500 stands for zero in the data rows.
Some points, one per row:
tensor([624, 429, 566, 500, 555, 522, 488, 677, 474, 306, 551, 514, 629, 643, 522, 571])
tensor([552, 497, 458, 527, 493, 444, 398, 437, 301, 517, 336, 583, 539, 456, 569, 554])
tensor([585, 483, 503, 405, 461, 287, 342, 489, 403, 391, 481, 399, 596, 369, 644, 448])
tensor([480, 477, 546, 692, 616, 622, 648, 768, 630, 520, 697, 336, 467, 649, 743, 517])
tensor([760, 487, 405, 546, 351, 321, 552, 528, 409, 461, 437, 331, 622, 624, 512, 526])
tensor([582, 392, 491, 456, 471, 479, 502, 511, 505, 475, 515, 443, 519, 510, 440, 448])
tensor([622, 494, 545, 454, 496, 457, 491, 688, 435, 328, 481, 563, 530, 340, 374, 471])
tensor([383, 510, 437, 571, 535, 435, 339, 255, 737, 590, 625, 591, 482, 379, 553, 599])
tensor([353, 575, 521, 553, 484, 540, 485, 334, 471, 643, 500, 502, 378, 535, 489, 541])
tensor([559, 524, 449, 533, 497, 440, 664, 428, 453, 411, 589, 394, 597, 528, 514, 474])
tensor([493, 383, 508, 541, 355, 553, 365, 444, 504, 537, 542, 589, 488, 527, 516, 458])
tensor([629, 459, 454, 513, 439, 532, 466, 335, 514, 678, 419, 522, 366, 427, 467, 432])
tensor([466, 494, 696, 522, 465, 506, 536, 444, 487, 452, 370, 600, 456, 488, 421, 506])
tensor([383, 521, 549, 523, 691, 620, 663, 653, 622, 534, 544, 421, 404, 656, 409, 485])
tensor([440, 446, 611, 639, 586, 490, 607, 586, 631, 491, 513, 491, 486, 404, 617, 531])
tensor([528, 450, 570, 610, 685, 473, 467, 322, 556, 514, 492, 655, 398, 448, 561, 326])
tensor([607, 615, 605, 327, 577, 587, 508, 489, 331, 536, 335, 422, 491, 440, 541, 462])
12 more points follow, each with its number after it:
tensor([546, 477, 519, 598, 468, 465, 555, 462, 583, 585, 498, 505, 458, 484, 586, 485]) 0
tensor([519, 521, 541, 505, 558, 435, 473, 630, 505, 470, 446, 518, 526, 463, 431, 481]) 1
tensor([428, 512, 409, 549, 512, 499, 450, 571, 492, 441, 433, 379, 499, 506, 500, 572]) 2
tensor([407, 549, 418, 466, 517, 432, 275, 615, 471, 418, 565, 459, 564, 486, 469, 548]) 3
tensor([528, 452, 399, 262, 705, 306, 417, 610, 414, 332, 609, 515, 770, 553, 697, 422]) 4
tensor([544, 288, 421, 517, 392, 429, 450, 365, 562, 485, 524, 498, 556, 400, 499, 413]) 5
tensor([450, 517, 379, 634, 452, 543, 530, 583, 526, 428, 459, 575, 302, 335, 627, 686]) 6
tensor([606, 467, 497, 451, 431, 414, 657, 452, 509, 522, 528, 340, 575, 485, 424, 487]) 7
tensor([610, 477, 360, 485, 507, 513, 499, 535, 359, 494, 456, 512, 604, 597, 494, 469]) 8
tensor([441, 570, 420, 413, 561, 528, 795, 495, 429, 402, 656, 348, 552, 343, 538, 440]) 9
tensor([535, 517, 526, 545, 506, 503, 537, 502, 572, 550, 543, 425, 609, 650, 459, 443]) 10
tensor([651, 522, 502, 470, 436, 472, 622, 525, 443, 441, 558, 380, 537, 637, 408, 561]) 11
Which of these numbered points is nearest to each point below by angle, seen from the average point of the first points? Its number follows each.
tensor([299, 602, 476, 523, 513, 558, 521, 417, 544, 424, 553, 715, 389, 324, 569, 495]) > 6
tensor([399, 527, 633, 487, 451, 611, 475, 480, 489, 522, 511, 593, 527, 750, 413, 496]) > 10
tensor([527, 542, 372, 418, 441, 371, 340, 586, 526, 352, 567, 468, 540, 345, 522, 506]) > 3
tensor([367, 542, 516, 516, 478, 600, 444, 362, 443, 653, 441, 604, 374, 507, 532, 556]) > 6
tensor([61, 493, 574, 688, 681, 495, 430, 509, 664, 645, 471, 552, 381, 410, 648, 558]) > 6
tensor([550, 526, 577, 469, 526, 479, 573, 511, 543, 505, 457, 470, 499, 505, 524, 470]) > 7
tensor([465, 386, 433, 708, 514, 494, 580, 303, 584, 675, 497, 476, 539, 547, 500, 592]) > 0
tensor([570, 502, 497, 442, 456, 565, 424, 434, 468, 595, 382, 564, 340, 425, 474, 453]) > 6
tensor([603, 553, 443, 484, 465, 574, 622, 423, 452, 577, 513, 348, 511, 563, 518, 414]) > 7
Now 12 new points, numbered from 0 again:
tensor([535, 558, 411, 412, 582, 440, 483, 529, 457, 351, 524, 495, 609, 420, 488, 523]) 0
tensor([508, 605, 531, 396, 462, 648, 531, 440, 509, 619, 289, 751, 466, 515, 627, 556]) 1
tensor([319, 404, 445, 493, 532, 530, 358, 352, 546, 582, 432, 587, 422, 464, 456, 471]) 2
tensor([553, 468, 600, 557, 549, 366, 723, 445, 679, 417, 509, 497, 438, 432, 504, 389]) 3
tensor([397, 575, 587, 488, 553, 503, 601, 781, 745, 479, 639, 544, 469, 564, 541, 497]) 4
tensor([467, 513, 525, 427, 504, 671, 544, 445, 545, 704, 460, 459, 460, 502, 544, 497]) 5
tensor([536, 453, 349, 558, 388, 424, 463, 505, 558, 481, 594, 455, 550, 643, 465, 522]) 6
tensor([813, 504, 365, 432, 348, 484, 576, 342, 376, 680, 408, 361, 477, 653, 387, 391]) 7
tensor([394, 539, 517, 528, 612, 467, 546, 422, 505, 525, 526, 603, 449, 340, 624, 488]) 8
tensor([328, 579, 683, 625, 575, 656, 368, 709, 648, 528, 489, 741, 502, 669, 500, 646]) 9
tensor([664, 420, 349, 378, 409, 385, 269, 545, 153, 411, 572, 530, 535, 584, 384, 635]) 10
tensor([529, 431, 462, 560, 319, 629, 399, 147, 455, 662, 306, 513, 432, 535, 536, 472]) 11
The same question for these:
tensor([415, 586, 545, 501, 596, 504, 529, 444, 539, 517, 551, 579, 467, 350, 534, 419]) > 8
tensor([467, 534, 479, 482, 515, 615, 548, 403, 456, 575, 490, 456, 460, 589, 443, 499]) > 5
tensor([531, 595, 425, 413, 702, 582, 563, 544, 396, 332, 505, 553, 627, 442, 488, 462]) > 0
tensor([612, 565, 511, 368, 598, 646, 374, 637, 243, 453, 384, 494, 599, 600, 340, 593]) > 10
tensor([669, 411, 427, 549, 365, 361, 387, 471, 365, 474, 443, 426, 594, 717, 464, 546]) > 10
tensor([435, 495, 499, 603, 466, 702, 524, 299, 441, 585, 438, 539, 378, 560, 462, 527]) > 11
tensor([484, 524, 534, 475, 535, 517, 559, 673, 636, 413, 646, 476, 524, 625, 470, 549]) > 4
tensor([318, 562, 435, 492, 461, 609, 634, 692, 772, 524, 612, 415, 302, 460, 437, 537]) > 4
tensor([444, 484, 335, 541, 381, 389, 494, 626, 565, 511, 582, 385, 563, 505, 509, 497]) > 6
